A single turn carries every row of the set below to another of its rows. Some are shown first; where does it send the rows asked next?
Tolat: [-15 -21   7   6  22  13  -2  -2  26  28 -16  11 -15  15  17 -19   5 -11
 -16  13   6]
sevik: [-22   1 -21  32  -7 -21  -8  -8   9  15 -17   9  -1   8  -7  -7   8 -15
   7 -18  -2]
zibe: [-10  -2  -6  -2 -10  14 -28 -21  21   2 -13  21 -20 -14  23 -16   1  -5
 -17  -7  13]
Lilu: [-26  15 -11  28 -12   2 -20   4   2  -9   8  10 -14  -5  -7 -11 -13   2
  18  14 -17]
Nali: [-20  -3  11  -5 -11   0 -15 -15  32   4  -6  20 -15 -14  34  -1  -3 -19
 -12 -10  -1]
Kezol: [-15 -23  20   8  14  17 -20   1  25   0  -6  15   9   4   4 -13 -37 -31
 -10  15  13]
Deriv: [ -6 -43  18   4  19   7 -21  -1  23   2 -12  14  21  -3  -2 -12 -26 -16
 -13   7   9]
noro: [ 15  -5  -3  18 -12  28 -24 -19  10   6 -12   3   2 -19  21  -4 -12  -6
 -10  40  19]
lim: [-18   1   5 -11  -4  13 -24 -12  24   5  -4  20 -26 -19  31  -3  -6 -14
  -4  -1  -1]
fosi: [ -4 -16   8  13  18  16  -1 -18  34  33 -27   6  -7  10   8 -11   3 -22
  -6  11  10]
kanar: [ -2 -20 -15  -1   8  14  -6  -4  14  17 -17  29  26 -14  27  28 -14 -23
  -6  17   0]
matob: [-28 -26  -5  39  -9  -6   7  31  10  29   5  -6   3  -1   7  -7  -5 -12
 -17   5   2]
Kilor: [-29  15  -8  33 -19  19 -18  -4   7   5  20   0  -8  -6  -3 -14  -7   9
  12  13  -4]
bafev: [ 20 -10  -4  17 -10  23 -16  -9   3   8 -10  16   5 -15  31  -8  -8  -9
 -16  36  21]
Par: [ -7  -7  13 -13  -8  10 -23 -12  22   3  -4  23 -18 -20  32  -1   2  -2
  -8   5   8]
Vebi: [-18 -26  -3  45 -16 -16   6  21   5  31  -1   1  11   8   0  -1 -16  -5
 -17   3  -2]
Babol: [ -3  -3 -20  29 -25  16  -6 -12   4  26  -2  18  17 -14 -14  18  -9  22
   4  12 -12]
tena: [ -6 -13  14   0  13  21 -10 -19  32  30 -21  14 -13  15   3  -5   4 -14
  -9  14   8]
Kob: [ -6 -28  27   9   1  14 -16   3  24  -7   1  14  17 -17   8  -4 -38 -25
 -15  15  -1]
luper: [-10 -24  -1  44  -8 -14  -1  25  -7  17  -3  -4  -4   4  -9 -14 -11 -11
 -19   9  -3]
ris: [  3 -35   0  19  -7 -13 -12  11   7  21   6  10  29 -27  -8   4 -10   5
  11   8 -20]
bis: [ -4 -16 -15   1   8  13  -9  -4   9  15 -17  31  30  -5  27  14 -20 -31
 -11   8  12]
liga: [-24  -4 -17  31  -3 -13 -14 -10  18  20   9  17  -3   5  -4 -15   9 -16
  10 -22 -14]
gagur: [-18 -31  -4  54  -9 -10   0  10  12  25   3   1   8  11  -8  -7  -6 -10
 -19   4   5]
lor: [-27  16 -11  34 -14   7 -21  -2  12   4  17  -1  -5   7  -6 -11   7  -1
  19  14  -9]
Buf: [-21  -9 -13  36 -14 -23 -21  -4  17  19   3  11  -3  11  -9 -13  -2 -21
   2 -17 -11]
Sonif: [-16  -2 -18  29 -31  24 -12   1  16  11  -4  10   9 -17 -18  26  -7  15
  -8  17  -4]
Nanam: [  0 -19  15  11  12  17   3 -13  24  40 -20  -1   3  13   8  -8   3 -25
 -16  18   3]
dudi: [ 16   1   2  21 -13  25 -24 -20  12   5  -2   3  -2 -11  22 -17 -10 -18
  -9  40   6]
mel: [-12 -26   2  16  -9 -22  -2  17  -2   7  -4  15  19 -20  -3  16 -14  13
   7   0 -17]
reve: [ -7  -3 -14  -2  -2  22  -3 -13  15  17 -16  22  30  -8  25  30  -6 -22
  -8  15   0]
kesi: [-11 -21 -19  -1   5  27 -13   2   8   9 -15  28  25  -5  14  23 -23 -12
 -23  20   7]
muzez: [-28  15 -17  21 -10   7 -25   0  10  16  14  -2  -4  -4   4 -13  -6  -3
  27  22 -15]
tumod: [  7  -3 -16   8  -1  22 -26 -18   4   3  -9  14   9 -12  31 -13 -14   2
   2  40  11]
mogif: [-12 -33  20  12  12  15 -18   9  21  -1  -3   7  10 -11   7  -8 -32 -33
 -19  10  11]
getez: [-16 -31   2  20 -12 -12 -13  16  -6  19  19   8  25 -18   1  12 -22   7
   0   5 -14]
saka: [ -3 -23   3  20 -18  -4  -6  16  -8  20   9   6  28 -22  -5   5 -19  14
   7   4 -16]
les: [-15  -6 -20  40 -18 -13 -17 -12  28  20 -10  13  -4  -4 -11 -20  -3 -19
   0 -20  -3]
kameg: [ -7   6 -17  29 -27  23  -4  -2   8  10   2  18  10 -14 -17  17   1  20
   6   8 -14]
Lofu: [ -4   1 -15  25 -20  18  -7  -1  -7  15 -13   3   9  -7 -27  18  -1  16
   1  18  -7]

reve turns into dudi
mogif turns into kanar
And these:
muzez turns into les
kameg turns into lor
Kilor turns into liga
bafev turns into Par
Lilu turns into sevik
zibe turns into Tolat

